One vector is turned by the same rotation once a tick. Each row is the vector after some number of ticks, and that number follows the row.
The counts run from 0 to 635.
[ 80  67 157 126 125 140 111 141 153 143 119  91 117 164 103 146 152 167
 133 150 166 136 124 134 136 115 144 112 149 162 138 155  89  80 153 161
 143  97 148 138 103 113 101 132 178 131 135 121 162 119 141 191 143 146
 141 162 148 174 155 128 120 146 168 100 166 152  79 163]	422
[196 106 112  83 130 128  79 141 181 104 127 143 116 105  89 120 110 121
  94  93 124 132 120 134  91 125 138 134 163 143 126 106  94 135  69 127
  89 133 158  95 110 178 128 151 108 116 130 121 147 122 146 145 170 144
 133 156  92 129 194 100 127 111 130 142  91 156 125  98]	472
[148  96 110 133 180 139 112 107 130 161  92 135 137 111 152 139 127 107
 113 117 135  83 119 139 121 139  87  98 148 136  99 136 156 102 197  50
 129 131 116 124 129  79 142  92 129  90 106 107 108  54  98 150 158 129
 120 111 118 112 128 100 104 117 143 168 153 175 122 143]	176
[171  93 126 153 114 151 153 126 102  91 154 191 134 124 129 101 122 102
  73  99  84 175 125 100 113 179 138 170 112 124 149  92  86 155 122 145
  89 110 162  74 123 156  92 138 107 140 106 153 129 137 132  73 131 153
 120 153 105 127 125 144 132 112 146 130 153 106 108 104]	493
[150 101 158  94 110 132 198 174 125 123 119 186 114 158 130  96 107 125
  89 126  96 132 112 142 123 136 130 151 126 133 126 143 131 147 160  61
 173 115 117  96 112 146  72 118 130 116 129 121 116 123 114  79 121  91
 119 144 102 136 123 137 181 138 129 149 159  97  77 135]	59
[141  98 170  88  88 126 114 150 143 142 131 129  79 109  84 104 142  89
  81 128 123 124  73 137 135 107 138 125 113 117  58  83 161 113 154  94
 125 148 112  99 137 156 117 140 104 129  86 112  89 125 124 147 164 114
  96 143 124 135 173 115 151 129 125 164 116  91 126 116]	40
[173 124  98 136 118 118 161 105 169 115 119 121 122 141  93 120 113 122
 100 118 125 134 134 141 120 109 135 133 123 138 165 174 101  97 100 141
 137  86 137 158 126 164 139 181 217 137 136 110 142 164 123 122 126 123
 148 104 116 161 128 179 160 120 112 158 136  99  65 156]	95
[138  90 102 137  90 154  96 154 173 132 150 105 110  84 119 121 112 177
 132  89 160 137 136 121 101 143 114 138 135 132 136 110 143 120 105 135
  99 112 166 100 129 129 131 122 147  61 150 143 112 128 140 157 187 141
 128 123 146 134 184  81 127 172 136  61 116 159 102 109]	443
[ 79  90 179  80 141 116  70 166 168 107 141 171 111 134 126 121 114 144
 152 131 122 145 147 108 102 146 152 143 115 145 110 150  64 169  99 114
 132 123 174 136 143 162  97 144  80  95 170 161 115 135 150 146 137 146
 131 136 135 136 141 106 120  89 159  96 105 128 100 137]	460
[105 104 192 107 107 131 104 171 107 156 142 146  70 128  87  94 122 148
 135 150 171 140 104 139  76 145 149 113  83 119  64 168  87 151 125  98
 156 139 156 130 146 109 108 129 137 108 123 144 117 139 137 182 157 136
 124 157 107  74 127 125 114 115 153 116 112 107 120 159]	235
[ 96  99 153 157 123  93 126 107 135  79 141 125 121 135 149 113 147 150
 177 147 151 142 137 142 116 104 121 129  92 163  79 189 113 154 104 152
 134 122 121 149  75 108 125 145 115 133 185 112 122 174 128 103  97 145
 114 103 156 152  92 149 146  96  88 112 119 123 176 159]	568
[134  71 160 140 165 131 134 137  97 137  99 139 125 126 179 118 135 136
 140 117 118 108 100 133 134 177 142 163 103 172  80 146 145 108 163 105
 109 110 143 120 109  94  73 113 151  95 107 102  97 117 121 137 121 119
  33 106 179 139 127 120 155 136 132 115 137 122 118 152]	604
[ 65 124 125 169 118 135 108  89  96 148 140 107 113 142 160  96 131 121
 150 142 158 132 139 123 120 120 106  99  75 142  87 178 152 136 144 122
 140 131 107 159 141 115 128 149 143 155 122 146  90 196 111 130  89 113
  98  92 136 128  97 157 116 105  86 141 117  86 125 169]	564
[163  69 115 136 182 136 143 113 156  99 113 126 172 110 152 154 148 125
 121 110 114 105 136 147 127 163 121 137 154 170 124 112 123 137 165 110
 106 117 140 118  76  72 105  94 111  99 163 105 133  65 118 120 149 162
 130 121 149 157 109 120 110 117 149 119 166 190 145 123]	170
[101 116  87 122 101 104 137 122 106 122 141 194 116 128 127 113 155  80
 116 135 106 129 151 139 165 102  79 142 116  88 121  92 143 139 159  88
 157 134  97 111 154 188 162 132  99 131 110 105 102 108  98  71  98 115
 128 139  93 122 106 145 150  96 117 152 161  88 124 117]	516
[115  98  91 101  89 132 128 127 138 100 171 145 131 112 112 142 158  96
  95 133  97 125 152 139 159  92  93 154 122 123 108  67 133 144 115 140
 135 143  91 121 128 179 176 160  83 110 178 109 115 117  83  84 138 138
 124 154 118 143 111 136 159  94 136 122 173 103 143 117]	519
[123  86 172 172 119 118 116 131 137 126 144 111 121 131  93  64 102 103
  90 123 149 153 105 115  75 170 158  89 124 122  94 154 109 143 139 107
 108 139 172 114 141  87  79 118 131 137  83 189  92 147 153 139 136 144
 146 101  99 130 142 134 109 138 134 164 110 148 119 140]	18
[175  80 133 180 140 124 179 113  78 100 124 110 140 124 139 119 175 129
 149 118 136 126 133 165 130 155 152 145 109 176 106 141 124 138 170 136
 113 103 156  96  66  66  76 106 152 141 148 110 150 118 135  93 111 157
 121 127 161 135  99 130 129 141 132  98 163 155 122 114]	385
[ 94  86 158 153 132 127 133 136 125 128 131 122 111 114  89  83 100 121
 117 113 151 139  98 110  84 168 126 154  91 119  56 136 121 148 145  90
  96 150 121 112 147  98  92 124 117  88  82 159  69 117 144 169 153 166
  96 128 137 163 156 146 121 162 144 109 134 133 128 147]	11
[124 150 102 129  77 151 139 137 121 145 163  76 103 119 114  97 132 155
 125  74 158 158 147 151  88 105 105 124 125 131 126 126 143 142 129 118
 111 147 140  88 136 126  83 114 137 125 141 163 114 156 133 105 142 126
 168 137 116 100 182  76  97 172 143  69 174 146 108  96]	221
[190 110 107 141 135 104 134  78 158 103 111  73 138 123 113 106 136 130
 130  90 152 110 115 167 105 114 146 110 147 180 102 173 160 119 111 130
  99 127 129 118  72 109  99 137 162 142 143 111 141 164 139 131 134 120
 110  85 132 178 147 127 146 124  71 150  96 160 151 119]	580
[127 109 144 133 122 116 119 120 181 111 147  86 125 117  85 126 178 152
 112 107 149 142 134 192 133 128 147 116 113 173 114 129 104 108 143 111
 119 106 142 127 102  88 101 142 150 120 133 115 103 118 118 147 195 189
 156 130 138 170 127 122  81 126 181 109 203 165 115 144]	200
[153  87 121  92  73 145  83 135 126 133 130 113  81 131  66 124 127 114
 130 136 147 130  97 116 119 109 140 136 160 130  81 111 105 111 102 162
 119 152 139  81 114 183 127 136 136 118 151 104 177 121 130 147 143 127
 118 188  97 133 197 109 162 131 128 117  92 107 126  97]	257
[142 113 137 124 164 133 113 107 131 146  83  98  96 128 127 130 118 128
 159 128 163  79  89 130 108  78  96 108 140 145  65 167 160 109 142  98
 122 144  90 132  90 111 132 108 143 129 126  86 136 136 124 166 113  91
  75 117 138 120 166 103 151 119  81 149  77 140 149 152]	585
[ 49 108 134 115 117 132 104 132 139 123 160 110 102 110 113 120 119 116
 159 104 140 128 140 116  95 116  82 170 126 120  84 115 135 169 137 122
 100 169  92 112 132 120  99 109  82  76 152 160 101 111 143 148 135 158
 132 150 145 158 171 107 121 154 139  70 144 156 140 118]	3
[151  90 166  99 171 128  78 157 116 142  88 138  98 140 157 152 122 121
 148 152 130  97 102 127 132 136 141  98 139 157 113 174 116  87 157  80
 148  97 150 141 112  95 118 102 137  92 131  97 151  71 112 140 120  98
 110 103 144 107 123  89 135 104 151 157 105 142 110 156]	614
[101 104 131 174 115 103 130 101 132  87 146 108 126 148 149 104 153 153
 174 135 152 156 152 154 120 115 126 120 104 164 101 188 115 149  95 154
 131 118 133 132  70 117 116 149 124 142 167 123 138 194 129  80  93 143
 109  99 140 154  96 157 138 111  92 114 113 131 171 160]	569
[105  94 143 138 163 158 157 111  53 143 125 124 117 142 158 135 189 110
 159 126 115 107 127 142 140 130 122 157  94 164  77 131 125 158 186 111
 133 151 108 127 111  91  74 111 103 150 138 129 139 134 105 126  88 129
  81 157 162 104 106 112 119 103 123 108 166 133 131 128]	381
[ 90  96 163 109 134 108 119 156 186 154 118 105  97 128  76 123 136 156
 122 144 149 111 124 171 108 112 123  91 145 131 116 144  77 123 163  78
 160 138 112 155 108 110 102 116 152 136 121 127 123 119 123 196 140 161
 153 135 100 137 153 118 109 114 150 122 180 186 122 157]	207
[101  62 197 114 114 105  90 172 161 125 145 149 106 126 124  88 136 125
 130 159 141 147 132 131  96 161 150  84 147 135  86 145  77 176 113  87
 157 161 144 113  98 117 103 120  79 123 143 151 112 128 139 125 110 126
 131 131  89 110 137 112 130 110 129 136 100 174 159 129]	23
[ 99 111 165 150 102 143  51 139 146 120 157 122  94 126 111 124  97 154
 127 131 153 176 127  82  98 145 151 100 116 122 124 146  72 113 100 172
  87  93 195 127 133 126 131 149 119 113 137 168 127 157 147 135 157 150
 166 125 137 111 168 111  97 116 151  97  98 109 101 130]	453
[105 108 190 129 118 121  91 135 111 149 143 131 116 154  97  93  93  94
 123 133 137 143 100  99  79 165 147  85 131 129  63 177  93 139 164  81
 128 153 137 126 146 100  69 122  99 114 111 180  99 117 138 127 124 121
 151 112  93 115 137 137 113 122 143 166 102 126 120 153]	20
[148  46 126 123 115 137 125 151 151 135 118 179 134 118 128 111 116  99
  82 142 103 104 118  98 124 174 125 127 169 116 121 116 112 124 133  99
 154 125 136 121 137 151 157 118 165  81 142 104 127  83 111 148 129  84
  90 143 100 144 136 158 201 131 123 156 107 116  94 153]	284
[183 120  92 161 145  74 136  79 132  94 129 128 155 134 141 113 150 104
 178  96 118 147 146 162 126 122 127 131 117 170 125 164  99 149 107 117
  96 131 131 122  85 135 102 146 122 155 145 109 144 142 109  67  72 160
 135  93  95 129 116 134 118  95  97 140 142 160 169 114]	356
[145 111  90 130  88 115 109 103 123 108 172 131 133 127 106 124 145  80
  85 124 103 134 157 124 141 102 109  95 143  97 158  76 120 154 139 142
 126 123 149 119 141 155 173 134  98 138 160 153 128 109 104  62 116  99
 192 110  98 112 121 123 131  69 128 154 134 121 115  88]	512
[106 134 108 100 120 142 133 137 142 130 149 110 123 144 152 109 106 154
 136  72 150 122 156 131  86 119 108 122 148 124 166 161 161 143 137 100
 129 115 150 110 153 129  88 109 134  68 155 162 122 123 160 123 165  93
 173 110 154 141 180  76 108 166 136 104 117 162  46 107]	436
[120 116 119 165 117 124 133  89 120  91 151  94 139 160 166  89 151 141
 167 113 154 165 157 158 128 113 129 104 106 180 111 190 125 149 102 153
 123 123 124 129  84 121  97 158 130 159 158 126 134 192 131  79  94 136
 122  94 129 154 101 156 119 118  92 126 114 127 150 143]	570
[ 59 107 171 103 132 137  64 150 138 142 148 163 110 154 146 109 117 115
 150 126 125 155 141 108  98 152 148 127 108 126 111 147  86 162 113 104
 147 126 169 145 183 164  83 148 104 112 102 173 108 160 147 156 118 125
 117 124 128 125 150 108 107 102 153 122 101 108  79 154]	458
[182  99 119  98  92 167 145 162 138 172 127 151  90 121 116 128 114 118
  63 133 119 109  92 122 123 115 104 108 132 114 112 130 151 107 143  72
 163 116 113 127 144 132 167 139 151  95 145 111 119 109  87 133 147  55
 119 120 109  92 129 118 172 127 127 166 128  97 106 132]	69
[ 59 117 155 137 134 135 109  97 124 124 155 115 119 152 133 120 137 122
 175 141 147 115 144 127 118  97 116 123  81 153  56 190 120 153 134 141
 143 141  94 172 121 104 128 153 103 119 176 136 113 174 119 126  99 116
 100  98 160 128  95 150 133  89 107 115 120  92 149 179]	566
[180 123  89  90  84 118  99 125 108 136 153 123 109 153 100  81 132 105
 114  83 144 147 130 155 110 116 161 128 144 143 101 145 148 146  92 117
 129 141 167  80 151 180  74 146 145 125 126 144 144 139 139 101 155 107
 128 150  75 122 169 109 133 147 127 142  90 117  91  86]	251
[143 108  64 147 104 152 161 103 149 124 153  89 144  96 124 118 111 134
 120 102 152 110 151 146 107 108  68 134 140 146 104 133 152 146  88 125
 126 152  77 122  94 112 157 144 145  78 217 110 123 146  91 117 130 119
 134 119 113 144 112 146 154 132  91 102 149 148 181 119]	549
[123 118 145 157 153 123 175 104  47 110 119 149 103 136 153 116 173 116
 159 125 142 114 121 146 132 109 112 140  66 137  94 143 152 164 204 113
 123 121 116 114 111  77  89 103 128 167 100 125 123 146 143 113 100 133
 109 125 163 101 107 111 111 117 104 113 146 122 116 119]	379
[135  85 148 161 147 125 135 111 100 126 107 104  81  99 127 143 181 123
 158 151 136 102 108 148 140  94  93 125 101 136  94  91 119 141 154 137
 105 147 112 133  78  96 140 108 122 188 132 110 138 157 112 150  81 140
 104 138 161  86 137  91 132 102  88 114 132 159 168 130]	373
